One vector is turned by the same rotation once a step. Each row is the vector after some number of steps, and that number follows the row.
The counts run from 0 to 602.
[  8  -7  -5   2   2 -19   4  -2  22 -22  10   3   7 -29 -28  16   4 -12
  16  14 -11   2   8   6   1   7  11   3  -6   3  15  -5   8 -29 -16  10
   3  -6  -2 -17   6  -4 -11 -24   6  35  -4  18  41  -9  21 -17  25 -11
  11  12   8   3   2   9   2 -21   9  15   2  -5  15 -32   7  -1  -6   4
  -8   8   4 -18   9  18  35 -24]
561
[ -4   0  16  -1   0 -11   0 -21  21 -11  15  -2  16 -20  -4  18  17   0
  21  -5 -21   7   1   3  -9  10  12   5   7 -13  14 -23   5 -13 -23   4
  -2   6  -5 -32  10  -1   5 -21  11  33   9   8  39  -6   5   3  20  -3
  -6   6   0   7   3  14   1 -25   0   4  -5  10  23  -6  13  -6  11  17
 -12  -4 -11 -23 -10  10  15 -33]
28
[  0 -15  -1   8 -14 -32   7   3  26   3  -1   3 -13 -14 -12 -13  15   5
   5 -10 -12  -8  17  -4   0   8   8  10  11   8  13  -2   3  -2  -2   1
 -22  -1  -9 -26   6 -10   1 -24   2  21   8  18   9  -4  27  -7  28  11
  13   0   9  10 -18  -3  21  -9  13   2 -12  25  -1 -13  -8 -14  -7   5
   2  17 -10 -15  10  37  30 -38]
392
[  6 -18  -1 -16   6   3 -16  12  15  -6  15  -3   9 -35   8  18  -7   0
  14   1  -9 -10   9  26   3  20  -6   7  13   1  20 -21   5  -5   7  22
  12  -7  11 -13  17  14 -11 -25   6  22  11  -6  38  -6   5  13  23  -4
  13  -4  -3 -12   1  17   7 -17  10  25  -7  -3  -7 -12   4  21   7  -2
  -7   9  -4 -11 -23  16   4 -26]
317
[ -2 -12   6  -7 -18 -18  13  -2  27   3  13 -10  13 -20  -4  -3  -6 -10
   4  -3  -3   0  12   2   3  17   5  -2   9  -3   8 -18   5   3  -9  26
  13   3  -7 -38   6   4   2 -28  -5  28   9   0  26   6  20   5  17   8
  -5   1  21   9 -15   2   2   3  -1  22 -14  -6  -1 -16   7 -11   3  17
   2  19   9 -27  -6  26  17 -26]
589
[ 13  -9   5   3  10 -18   2   1  25  -9  14   5 -12 -20 -13   6   7  -6
   2 -10  -8  -1   4 -15   7  11   1   1 -14   4  17  -1  14 -21 -11   8
  -6   7 -11 -26  14  -5   2 -23  11  27   0  21  32  -1  22  -9  28   5
   6   1   9  13 -12  -5  15 -21  18   1 -14  13  10 -21  -1   0   1  12
  -8  26   3 -31  21  14  21 -18]
241
[ 18 -22   4  17  10 -19  11   3   9  -9   7  -9   9 -37 -17  14  -9   1
   7  -7  -1  -8   2   2  -7  13  -1  -2   3  13  18  -9   3 -26   2  24
   9  10 -21 -10   9   2   5 -32  12  18   5   9  30  -8  28  -4  27   1
  -4   9   9   1  -5  -3   5 -20  27  14 -11  17   1 -23   4  13   2  11
 -13  11  -1 -20   5  12  11 -12]
358
[  5  -3   2  -1 -27 -16  13  -3   6  -9   7   1  25 -28 -15   4 -16   5
  23   7  -6  13  15  23  -5   6  17  19  16 -12   4 -22 -13  -6  -7  13
  11   2   3 -21  -2  10  -6 -12  -3  21   9   9  27  -7  -2   0   7  -6
  15   2  16  10   5  32  20   1   3  17  -1 -14  13  -6  -9  12  -8   3
   4   5 -11 -35  -5  12  19 -38]
110
[ -4  -6   0 -12 -27 -17  13  -8  14   5  11   9  14 -23   0  -1  -8   0
   4  -5  -7   8  10  15 -10  16   2   2  13   1  17 -24  -8   2 -11  29
  21  -7  -3 -44   6  14  -1  -6  -5  15   7  -7  27   2  10   3   8   9
 -13  -1  10   4   9  28  -1  -4   7  24  -6  -3   5 -17  -1   5  14  14
  -2  10   1 -20 -18  28   7 -45]
232
[  7 -13  15  19   2 -17   9  10  15 -17  10   6   8 -28  -6  10  -2  19
  16  -8 -10  -1   4   7  -6  21   4  23  14  -9   2 -13 -10  -3   4  -2
 -18  24  -4  -9   2  -7   8 -21  13  22  14  18  20 -10  10  13  12  -1
  15  10   7  18 -13   5  35 -20  21 -10  -6  17   5   1 -11   7   3   6
  12  -1 -19 -40  -1   0  17 -30]
307
[  2 -16   9   7  -8 -31   7  -9  13   4   5 -16  13 -16 -13  -5  20 -17
  -7 -13  -4 -15   8   0  -9  24   6  -3   5   8  -9   2  -8   1 -19  16
  -3   6 -13 -27   4  -8  -1 -27 -11  18  16  13  23  -2  15  21  13 -10
  -8   6   9  -4 -16 -11   7  -5  13  12  -9   5   4 -22   0 -16 -23   9
   8  12   6 -25  -2  24  22 -35]
299
[ -7  -4   3 -26 -18 -16 -10 -13  20   6  16  -5  20 -14  -3   2  16 -20
  -2 -12 -19  -2   8  12 -14  17  12  10  10  -5   0 -16  -8  14 -24  19
   6 -16  14 -40  17  11  -9  -5  -3  21   5  -1  29  -5  -1  13   6 -10
 -12 -11   0  -8  -5  16   0  -7   2  24   2 -13   9  -4  -3   1  -4  12
  -1   7   1 -16 -25  11  20 -38]
379
[ 31 -31   7  -1  -3 -12   7   4   9  -7   0  -8  16 -23 -23  13   9 -12
  -8 -25  -4 -21   2   4   6   4  18   3   0   1   1   9  -1  -6  -5  11
  -8   9   5 -14  12   0 -11 -25  26  27  -1  17  17  -1   5  -8  21 -11
   6  -1   3  -1 -12  -5  28 -12  13   2  -3  14  -1 -17 -20   9 -26 -11
  19  12  -7 -30   4 -12  17 -29]
452
[ 11 -16   5 -17 -12  -8  -6   5   6  -9   2   2  14 -21   7  12  18   5
  11 -10 -23 -15   7  18  -6  10  16  15  21 -14  12 -19  -5   5   6   6
 -10  -4  20 -26   5  11 -14 -24  16  17   6  -5  17 -16 -10   1  19 -14
  11 -18  -6  -5  -1  22  21 -15  -3  14   0  15  -1   8 -13   9  -7  -6
   7   3 -24 -12 -26  -6  -2 -45]
224
[ -5 -11   2 -20 -15 -22  -1 -11  -1   7  10   4  19  -8  -2   1  -6 -10
  -8 -21   2  -2   4  13  -8  17  -2   6  15  -3  -1 -15 -22  10 -16  17
  10   5   2 -42  11  20  -8  -6  -7   6  -1  -5  24  -5 -14  20   5 -12
  -4 -10   8   7 -10  28  21   3   9  22  -1  -7  13  -7 -18   5  -3   7
   0  12   0 -21 -19  11  10 -57]
140
[ -1 -13  -6 -13   1 -22  -6  10  17   4  19   1   4 -21  12   6  -7  10
  11  -4  -1 -12  15   5   6  17 -11   5  18   1  16 -30  -8   3   9  18
  14   0  -1 -34   8  12  -5 -34  -6   6   0  -9  33  -9  14  17  26  -2
  -3 -20   9  -5 -18  21  14 -13  16  25 -12  -4   4  -5  -6  13  23   6
 -17  26  -5  -5 -17  24   0 -30]
435
[ 14 -11   0 -11   5 -12  -6  11  11 -21   5   4   4 -14  -7  20   3  -1
  11 -13 -11 -17   0  10   3  10  13  21   2 -12   2  -4  -2 -12   1  -6
 -14   5  14  -6   9   3 -21  -2  26  33   2  19  24 -16 -10  -9  10 -17
  24   2   0   3  -2  23  37 -24  25  -2   2  13   9  -5 -18  12 -12  -3
   1   4 -14 -26   0  -9  23 -36]
14
[ 14 -30  -6   0  -2 -22   3   9  15  -7  -4  -5   0 -15 -18  -2   0  -8
 -11 -15  -6 -24  12  12   3  20   1   1   2  21   5  15  -1  -3   3  18
   1  -7   6 -18   2  -4 -18  -6   9  19  13  16  13  -9  18   5  25  -4
   5  -7  12 -13 -15 -10  27 -20  22  17  -2   9 -16 -27 -20   3 -23  -8
  16  15   0 -18   3  24  19 -32]
8
[  2 -26  12  14  10 -12 -10   1   6  -8   8 -11   3 -22  -2   7  21   0
   8 -25 -15 -15   9  -1 -13  20  -3  16   9   5  -3  -2  -4  -8  -7   8
 -16  10 -19 -12  19  -5   6 -22  10  23  17  24  16  -5   5  19  18  -5
   0  13  -4   1 -16 -11  22 -21  23 -10  -8  29   0  -3  -1  -8 -12   5
  -1   5 -16 -31  -3  21  16 -36]
303
[  6 -21   6   4   2 -18  -2 -11  10   4   8  -2   0 -21  -3   2   3   5
  -1 -27 -11   4   2   8 -20  22 -12  -4   6  25  22  -3   0  -9  -5  23
  12   0 -14 -29  15  -3  12  -7  14  14  10   8  31  -8  31   7  21  18
 -16  -3  -3  -1  -2   9  -4 -29  23  23  -9  18   1 -27   7  12  11  19
 -14   7  -6 -11 -12  21   4 -30]
475
[  4  -6  -9   4  -6 -37   9 -16  17  -4   7   6  -1   0 -27   6   7  -9
  -7 -12   0 -11   5   4  -8   6   1  -1   4  18  16  -1  -9 -20 -19   9
   9  -8   0 -29  -2  -6  -4  -8   5  20 -10   9  25 -12  26 -13  15  -3
 -16  -6   7  -1   6  16   7 -22  21  15  -1   1  25 -32 -13   2  -6  17
 -10   8   0   1   3  28  15 -37]
326
[ 10 -29  13  13 -13 -18   6 -17  -2  -1  -7 -12  22 -20 -12   6  17  -4
   4 -28  -4  -7   4  23 -18  15   1  10   9  12   3   1 -11  -3 -10  18
   6   0 -14 -19   7  -3   5  -4  11  13  17  10  17   0   2  15   8   4
 -14   9  -6 -10   1   0   9 -18  26  13   4  20   2 -20  -1   0 -22   2
  -4  -3 -11 -29 -16   7  19 -38]
63
[ 11  -7   4 -18   2   0  -4  23  19 -10  18  16  -1 -18   2  15 -15   7
   1  -1  -9  -8   9  19   2  28   2  14  10 -10  16  -7   2  -1  10  10
  -2   1  19 -17  16  16  -6  -6  16  30  15  19  31  -7  13  -1  22   0
  20  -5   2  -1  -1  16  28 -31  21  25  -6   4  -2 -10  -9  22  15   6
   9   2  -6 -22 -18  -6   3 -23]
519
[-10   0 -12 -15   6 -19  -3  17  19  -6  10  17 -14  -8   0   1 -18   7
  -5  -3  -3  -2   7   1   5  26   3  19   9   0  -6  -8 -14  -5  -5   6
  -6  11   7 -22   6   9  -3  -1   3   7   6  19  21 -13   8  23  13  -8
  16   0  14   7 -24  23  37  -9  27   2  -2 -12   4  -4 -20   9  10   8
  -6  22   0 -18  -2  22  14 -32]
46
[ 11 -11  -9   3  -4 -26  11  11  22 -19   1   7  -8 -12 -24  12   8  -3
   0  -6 -16  -2   5   8   5   8  16   8  -8  10  16  12   6 -15  -4   5
 -17  -5  14 -20   6  -9  -9 -10  12  34  10  23  15 -13  24 -22  18  -3
  17  -3   8   1  -3   6  26 -26  15   3  -1   9   0 -21  -9   6 -13   5
  14   0  -8 -22  11  11  32 -27]
363
[  9 -21  -1   6 -16 -31  13  -5  14   3   0  -6   7  -6 -19  -4  13  -4
 -11 -23  -6 -16   6  -4  -7   8  14   9   8  -2  -9   3 -12   3  -1   1
 -22   4   6 -21   3   0 -10  -9  -1  21   5  15   2  -3   0   0  13  -6
   9  -3  16   9 -17   3  40  -1   9   8   5  14  -3 -13 -27  -6 -29  -2
  19  17  -4 -28   1  10  18 -44]
99
[  1 -12  -6 -29   3 -22 -18   7  10 -10   0  15  -3  -9   0   9  11   2
  -4 -24  -9 -19   0   1   5   7   3  15   5   1   8  -8  -9  -2  -1   2
 -15   0  10 -22  10   7 -20   3  10  13  -7  12  16 -23  -5  -5   9 -11
  18 -18  -4   1 -10  27  36 -16  25   1  -4  14   2  -7 -23  13   1  -6
  -4  23  -6  -8  -7   9  16 -45]
488
[ 11  -6 -13 -13 -12 -13  12   0   4  -6   9  12  25 -26 -21   4 -16  -1
  11   4   3  10   6  16   8  -1  16   4   0  -5  20 -12  -1 -16  -5  26
  15   5  -5 -26   6  16  -4  -6   8  22  -6  -4  39  -1   4  -8   3   1
   7  -1  17  10   2  33  12  -3  15  22  -3 -18   5 -24  -7  17   1   4
  -7  22   9 -30  11   5  27 -31]
202
[ 18 -22   2 -10  -5 -13   5   9  16  -2   3  12  -9 -21  -7   1   9   4
  -2 -20 -14 -13   9  -8  12   2   6   6   5  -6  19  -7  17  -8  13   7
 -23   5   6 -28  10   5  -3 -29  22  28  -3   0  18  -5  18 -19  30  12
  18 -13  -3  13  -6   0  28 -18   9   7 -14  25   1  -9 -13   6   3  -8
  14  29  -8 -21  12   0   9 -26]
40
[ 10  -7   6 -14   2 -14   1   5  -1  -4  10  13  20 -19 -13  10  -6   3
   1 -16   6  -6   6   1   5  -1  11  13   8 -21   5 -18 -12  -7   3   3
   5  14   5 -21  11  18 -16 -10  12  23 -17   4  27 -12 -18   0   3 -15
  10 -12   4  13   0  34  34  -2  18   8  -6  -2  14  -6 -31  10  -3  -8
  -9  21  -4 -22  -7 -10  11 -35]
492
[  6 -12  11   1  -2 -13   1   2  18 -12  10   1  -1 -16   2  13  22   5
  13 -13 -19 -10   6  -4  -4  13   9  17  20 -18   9 -14   2  -2  -1 -13
 -27   5   8 -25  10 -10   3 -22  21  30   7  15  19 -12  12  -8  26  -4
  11  -3  -8  10 -11   4  30 -23  10  -8  -9  32  10   0 -14   3   0  -2
   1  -1 -26 -27 -12  -2  -1 -37]
425
[ 12 -27   6   6  -7 -24   3  -4   5  -2 -11  -5   9 -26  -7   9  17  12
   6 -22  -8 -15   6  -6   7   2  11   8  17 -12   7 -17  -6   0   6   3
 -18  14  -4 -21   3  -4  -6 -32  12  17   0   6   7 -11   2  -5  23   6
  15  -5  -3   7 -19   6  35  -8   8  -1 -13  35   4  -4 -18  -6 -16  -9
   6  18 -21 -20  -1   5   8 -44]
543
[ 22 -19   1  -9   0  -7  10   7  14  -9  13  -7  28 -35 -18   9 -13 -10
   9   6  -2  -3   5  17   8   5  10  -9   1   7  22 -11   7 -20  -4  29
  24   0   2 -15  12  20  -4 -29   5  32  -3   2  36   3  13  -7  17   1
   3   1  10  -1   6  11   6 -15  11  32  -5  -6  -3 -25   7  16  -1   3
   1  12   4 -24  -1   6  11 -13]
559
